(in the rows, 128 means zero)
Each path below is one point turned by a fixed rotation once a step. After each direction that follows a path, write how fast that rotation turns it, in degrees each step (0 if it stays still).
Each turn is a multiple of 5 degrees from 10 to 175, or 0.
Each row of a path follows its step; steps can be skipped.

step 0: 131  111  132  209  163  180  134  162  149  134  136  128  101  102  140  139  181  136  159  81  137  133  123  128  110  143  110  117  141  160  116  109  123  128  73  143  156  185  139  97  132  119
step 1: 106  102  142  133  70  97  107  148  139  141  138  133  87  100  148  130  87  106  187  63  141  95  119  124  108  150  123  125  171  144  138  172  137  120  115  105  169  151  94  129  121  87
step 2: 146  124  143  138  120  167  148  120  120  149  132  127  116  148  84  146  131  88  174  124  161  107  143  120  119  157  129  66  196  143  102  66  105  144  127  113  163  161  137  107  164  100
step 3: 132  134  112  162  132  122  94  129  149  149  73  99  100  87  91  171  120  150  139  111  172  160  127  109  139  137  150  116  167  141  90  169  127  77  114  88  177  163  117  137  121  118
step 4: 129  140  111  155  81  137  85  122  94  128  119  126  166  114  118  120  136  132  193  106  125  100  94  127  129  157  128  97  159  146  57  92  128  135  58  123  114  134  114  110  96  103
step 5: 153  71  144  129  148  172  94  127  127  138  134  149  102  73  122  180  97  88  154  119  120  124  141  106  128  173  165  108  153  158  100  141  179  124  115  85  115  156  157  154  121  132
step 6: 126  148  144  170  100  130  99  130  140  163  153  162  146  129  115  163  128  153  145  125  178  123  150  145  71  117  116  54  173  159  97  159  115  133  84  127  129  114  147  168  115  119
step 7: 72  115  143  133  112  133  99  110  146  130  124  136  103  109  117  131  149  131  130  149  124  97  119  122  80  111  156  114  156  185  86  88  196  101  110  80  162  179  132  106  115  147
step 8: 186  97  113  155  74  159  119  124  139  102  126  185  140  114  94  105  154  111  152  104  176  140  116  103  108  107  145  134  185  175  111  152  156  121  132  144  143  136  143  139  89  103
step 9: 104  83  151  146  113  146  99  152  139  127  95  160  127  118  67  142  154  100  127  120  126  108  118  83  57  158  102  79  131  116  104  148  133  134  111  75  139  111  101  94  126  148
Directions:
132  135  125  127  129  134  120  119  133  137  136  146  122  128  120  124  112  120  126  128  128  130  120  115  138  123  134  132  141  120  137  116  138  131  137  131  110  131  138  116  133  113 => 120
143  112  135  113  130  128  136  127  123  113  130  131  115  130  127  129  115  110  133  127  123  119  129  120  118  127  126  131  141  115  120  139  123  147  120  134  125  122  124  136  127  133 => 100
127  135  141  140  121  131  139  121  125  135  134  117  118  132  128  131  126  105  139  127  126  136  118  129  144  130  131  127  123  126  126  141  114  115  128  132  135  126  118  110  134  129 => 35
132  120  126  129  118  116  147  111  125  133  128  132  116  134  120  130  132  140  120  117  128  122  130  128  122  133  130  115  113  132  123  114  119  131  118  125  113  118  127  118  121  116 => 155
116  127  112  120  114  129  129  126  128  131  132  139  137  120  140  127  123  121  130  121  144  132  131  122  134  111  124  126  124  124  120  132  116  118  128  134  132  113  123  146  126  112 => 155
124  125  129  133  129  142  130  124  131  124  138  132  117  133  129  121  143  124  129  109  135  124  112  137  110  107  119  132  125  127  135  131  132  127  143  116  125  124  133  127  124  140 => 40
129  112  134  131  110  135  124  135  118  139  130  122  143  125  134  129  131  116  127  116  123  133  137  128  120  152  131  128  125  126  141  131  134  137  145  126  124  118  131  128  129  120 => 95

step 0: 94  147  105  141  187  150  109  143  144  145  109  101  95  110  172  96  150  131  125  139  79  99  111  93  180  100  137  145  126  91  172  117  142  140  149  132  112  133  145  141  128  162
step 1: 159  82  123  142  117  174  118  127  126  152  171  114  110  97  93  141  138  90  118  142  146  121  122  100  101  155  177  155  115  166  132  120  67  120  119  90  133  142  114  165  141  103
step 2: 131  162  104  97  141  132  101  132  157  125  80  146  171  101  100  167  178  137  167  132  120  127  139  137  105  125  149  138  90  121  105  105  170  174  98  142  124  123  98  103  95  150
step 3: 123  156  92  141  144  119  165  116  109  112  126  97  135  120  127  155  114  111  85  124  107  122  88  147  159  96  156  123  131  150  95  147  109  169  176  115  109  174  189  130  161  111
step 4: 121  118  110  145  185  120  144  131  117  139  162  98  123  162  86  153  164  156  133  135  175  155  141  80  123  167  146  141  143  95  141  147  154  116  115  161  104  134  89  179  134  130
step 5: 151  125  159  109  138  138  98  147  196  131  137  164  130  115  181  145  158  122  164  137  128  100  143  143  182  130  115  159  83  114  135  135  99  167  139  130  118  155  134  126  173  107
step 6: 82  115  129  120  86  108  168  115  123  121  124  82  109  123  84  177  160  91  125  156  143  160  137  105  136  89  147  146  113  146  116  145  117  119  122  73  162  140  114  83  121  125
step 7: 104  207  147  154  128  138  128  127  116  98  128  170  171  134  143  154  131  121  118  177  158  128  133  127  116  148  131  137  133  140  121  80  190  127  132  165  127  163  133  169  141  122
step 8: 103  143  141  136  157  121  155  150  165  152  131  91  133  169  124  121  109  146  128  129  162  153  126  136  128  100  109  120  123  111  138  120  64  185  116  110  98  83  181  129  165  105
step 9: 111  128  120  133  136  136  113  114  128  126  186  95  117  155  144  153  91  101  156  157  96  110  181  95  115  120  105  128  107  107  144  167  161  140  143  100  156  145  55  150  125  143
Directions:
140  137  125  142  127  122  112  122  136  131  136  142  129  138  147  120  127  117  131  133  118  116  117  126  128  117  129  134  127  142  121  132  139  131  132  138  137  139  132  135  134  124 => 160
134  139  137  125  132  112  131  135  137  127  127  131  126  125  105  131  124  128  136  132  111  126  139  141  129  115  134  127  116  131  134  133  115  118  138  140  134  119  127  137  131  136 => 115
123  122  127  135  123  138  113  129  139  109  118  126  125  132  122  136  122  123  137  127  134  116  121  128  138  127  139  119  136  128  136  138  127  125  136  122  121  113  151  124  132  117 => 145
115  130  116  143  124  120  120  123  127  139  125  127  132  145  123  122  140  132  141  117  133  143  126  126  122  116  143  124  128  126  130  139  121  119  107  127  128  127  124  121  129  134 => 160
122  147  141  144  118  127  138  129  112  135  120  136  113  130  118  130  134  126  128  113  130  113  125  122  139  132  131  122  136  121  118  128  132  136  138  125  133  134  129  127  120  139 => 100

step 0: 128  141  121  138  107  130  171  139  121  145  129  145  202  120  123  105  114  65  95  139  109  192  155  146  132  173  102  145  114  121  118  90  152  101  130  87  142  169  125  138  130  115
step 1: 97  171  120  122  139  69  128  156  138  120  176  128  150  156  180  106  130  152  175  109  149  121  94  94  135  172  130  135  123  160  160  138  152  155  117  123  109  150  146  166  171  143
step 2: 107  163  106  114  125  198  124  145  135  155  173  104  132  98  113  139  134  139  141  142  71  94  94  135  151  106  163  143  140  115  110  177  129  128  99  109  146  157  154  82  131  170
step 3: 111  152  139  76  175  129  135  161  119  184  86  137  130  147  151  161  92  119  146  137  113  155  174  129  127  85  171  82  133  116  129  107  109  148  128  145  178  118  123  150  102  107
step 4: 133  118  130  146  115  106  102  163  142  136  77  114  100  122  118  146  145  155  134  95  128  112  172  121  152  135  125  116  128  163  168  182  140  91  128  202  71  150  89  119  116  129
step 5: 184  66  127  126  113  150  127  113  138  142  103  83  149  142  100  157  131  113  161  164  173  93  146  125  90  162  128  117  165  125  92  139  135  100  128  99  137  86  124  97  144  154
step 6: 106  139  116  137  140  97  142  101  110  150  93  140  110  93  135  94  151  141  104  163  155  142  120  97  51  109  126  141  123  90  90  81  125  167  127  147  67  103  121  124  136  106
step 7: 119  106  90  159  115  119  89  125  148  34  123  131  137  162  128  104  147  130  80  106  139  159  155  148  123  97  122  161  111  124  92  140  92  138  122  127  137  176  143  131  139  166
step 8: 207  145  104  133  138  114  129  90  98  128  163  149  115  130  115  124  78  95  153  123  140  167  87  154  137  129  115  107  140  139  139  143  128  182  160  80  143  166  112  113  136  104
step 9: 113  149  184  129  136  128  135  169  130  83  161  143  107  106  116  140  141  138  112  111  111  107  62  126  108  96  122  113  165  108  175  96  150  115  77  131  143  141  102  153  159  85
Directions:
125  127  145  117  122  141  136  132  130  120  131  124  115  124  126  130  115  135  138  119  123  134  125  125  117  124  138  114  130  134  136  142  130  137  119  124  131  144  136  133  107  126 => 55
135  141  124  126  134  131  136  147  130  127  137  135  114  132  134  137  130  129  126  125  126  128  120  142  141  107  131  115  143  128  132  131  122  127  145  137  137  125  124  120  137  129 => 60
131  138  127  124  110  117  131  125  132  121  131  144  132  127  126  137  139  112  131  108  133  130  127  122  125  125  116  128  133  136  115  116  134  141  118  128  131  129  134  112  121  132 => 45
125  139  135  132  119  113  135  132  109  128  123  124  117  123  125  120  125  128  117  116  124  110  130  136  121  135  136  126  113  131  117  144  129  132  124  132  139  123  125  130  144  122 => 145
130  129  137  124  142  117  116  135  139  124  132  131  122  112  120  115  137  130  123  138  133  122  123  110  140  122  119  122  122  129  130  134  139  136  127  145  120  132  140  128  130  117 => 145

step 0: 137  118  128  154  125  140  156  82  100  118  75  154  64  94  139  122  129  163  132  83  125  150  87  97  110  118  148  105  81  129  101  139  117  145  127  124  121  83  147  178  169  79
step 1: 133  137  68  117  98  96  181  117  131  98  66  133  121  144  89  119  82  96  135  105  196  146  117  114  131  128  127  188  153  129  137  128  126  86  133  117  117  165  125  101  120  98
step 2: 84  69  92  109  151  149  121  96  116  144  151  107  123  95  121  157  139  116  142  74  139  148  147  165  116  146  132  150  170  110  132  133  69  156  118  104  185  124  141  170  124  80
step 3: 116  83  164  110  120  76  139  162  147  121  76  121  77  127  129  129  138  121  129  153  124  114  123  42  140  168  124  157  174  127  150  172  92  154  128  159  143  98  113  125  136  125
step 4: 124  149  117  52  97  117  146  51  100  119  134  108  129  84  158  127  119  164  86  129  134  118  102  119  143  145  106  109  124  130  187  160  139  128  101  145  112  153  139  157  105  81
step 5: 148  88  120  161  146  98  135  99  123  99  127  132  104  178  140  117  80  110  152  113  65  134  127  116  106  197  137  129  109  106  157  97  77  101  145  136  100  159  128  121  113  75
step 6: 86  109  76  139  84  156  157  159  108  142  102  75  111  135  144  179  125  167  125  110  120  106  150  83  112  135  154  133  121  150  124  139  141  115  163  130  156  171  130  181  70  131
step 7: 157  149  120  142  135  169  161  136  100  77  121  137  110  139  131  128  79  158  136  117  117  137  124  108  140  135  107  160  128  129  145  171  107  150  159  141  150  58  174  170  188  79
step 8: 119  128  108  94  85  74  131  75  152  86  105  119  129  161  147  110  103  138  176  119  149  88  113  149  155  121  158  190  179  172  112  135  136  91  122  132  147  132  143  137  101  112
step 9: 141  61  104  156  127  125  138  90  122  125  133  132  108  144  152  114  176  173  94  122  145  149  144  158  161  127  113  126  142  92  140  103  63  172  139  142  182  130  170  141  91  100
Directions:
121  134  118  128  133  130  132  143  118  142  130  134  124  123  120  137  118  122  134  127  118  137  131  131  134  116  124  148  117  137  112  137  125  115  123  136  136  125  136  121  123  114 => 65
125  114  122  121  141  130  126  114  124  124  129  134  130  119  127  136  130  126  118  138  126  128  134  137  132  128  151  130  107  114  131  134  139  131  133  132  138  128  141  135  141  132 => 160
127  122  134  120  118  114  137  125  116  132  136  117  134  132  116  121  131  127  146  132  134  132  127  119  113  125  131  133  126  136  139  130  153  122  129  128  144  133  131  123  120  137 => 160
120  133  131  139  125  111  120  104  122  121  121  123  133  126  135  124  121  134  123  124  123  151  137  131  132  112  127  137  129  120  126  119  130  126  134  128  118  136  124  114  124  124 => 95
138  124  137  149  143  131  127  122  119  134  132  126  123  132  123  118  124  124  126  124  133  130  125  113  141  145  133  130  130  136  134  133  120  119  135  126  130  124  140  106  140  136 => 160
145  132  135  135  123  135  126  128  122  115  119  134  135  149  128  134  126  140  139  124  142  128  129  130  132  112  143  125  122  134  114  131  124  126  135  114  133  124  137  138  123  127 => 45
147  137  128  113  128  117  141  119  141  130  133  130  123  129  125  124  126  136  116  128  126  141  119  132  134  140  129  141  124  137  122  118  135  114  115  121  118  120  132  140  133  131 => 100

step 0: 113  109  151  99  123  125  155  117  138  174  75  126  138  106  86  169  131  111  112  113  141  152  170  128  140  147  176  127  82  98  141  140  118  117  135  63  147  156  119  120  146  116
step 1: 145  115  130  158  142  121  116  94  129  130  80  109  74  69  93  148  153  119  115  178  124  122  162  92  140  149  136  123  128  92  173  145  139  114  116  131  124  139  169  155  144  106
step 2: 122  129  127  119  108  149  152  93  150  139  133  197  123  97  115  168  155  130  93  115  109  111  147  82  132  97  127  164  93  126  154  171  142  87  99  129  129  150  121  160  115  96
step 3: 139  130  126  97  178  150  114  83  164  136  96  125  99  108  74  144  100  127  143  108  151  132  158  139  157  106  149  159  109  154  165  149  162  111  146  121  144  138  111  179  134  155
step 4: 163  126  140  133  162  110  84  124  162  121  124  147  120  110  100  155  132  104  89  108  150  115  176  78  104  106  99  126  141  90  142  170  128  149  160  120  155  177  136  140  109  147
step 5: 107  125  185  114  159  142  136  106  126  163  117  122  143  109  128  171  151  87  94  113  139  138  138  141  125  117  158  135  75  83  164  150  119  159  94  137  158  164  101  155  120  142
step 6: 132  151  144  85  143  142  74  133  119  130  76  125  124  66  120  163  141  129  134  175  132  141  143  76  140  139  131  123  110  110  199  133  157  150  139  138  126  118  119  145  119  130
step 7: 99  108  140  114  142  160  109  99  112  159  143  155  151  44  99  168  154  132  89  113  125  123  130  89  129  96  93  133  115  122  142  162  97  95  146  101  120  119  126  124  132  138
step 8: 133  126  129  107  151  137  148  94  138  141  109  95  167  112  51  186  112  92  144  147  135  123  139  120  155  101  151  152  110  127  169  152  145  100  135  116  178  122  141  106  147  139
step 9: 132  116  111  162  134  110  83  114  168  153  119  110  120  78  124  140  160  120  136  141  130  111  166  96  137  112  121  138  119  110  160  185  139  130  170  148  171  175  124  115  163  89
Directions:
136  126  129  125  139  111  128  140  128  129  131  115  128  126  130  131  121  121  135  127  133  119  129  129  135  131  142  122  125  111  112  137  114  130  120  126  142  147  142  121  133  124 => 85
138  140  128  133  128  123  126  122  145  126  139  131  126  124  116  112  120  136  130  126  125  119  124  143  113  122  124  142  121  140  131  139  136  145  124  130  137  140  127  118  129  129 => 60
126  125  130  124  129  122  144  128  127  127  147  140  136  124  140  127  132  118  110  116  131  125  115  136  121  135  137  137  115  130  139  123  120  110  135  118  130  135  124  126  123  128 => 140
122  136  127  140  128  129  129  131  126  134  129  120  130  142  133  133  123  113  118  111  129  128  139  134  134  134  130  122  145  126  135  132  145  138  143  128  124  146  113  120  137  130 => 70
125  131  116  137  137  128  129  142  136  122  126  134  131  126  140  129  116  127  140  132  125  119  141  124  118  131  130  139  135  120  154  124  119  130  134  130  121  122  146  130  135  137 => 145
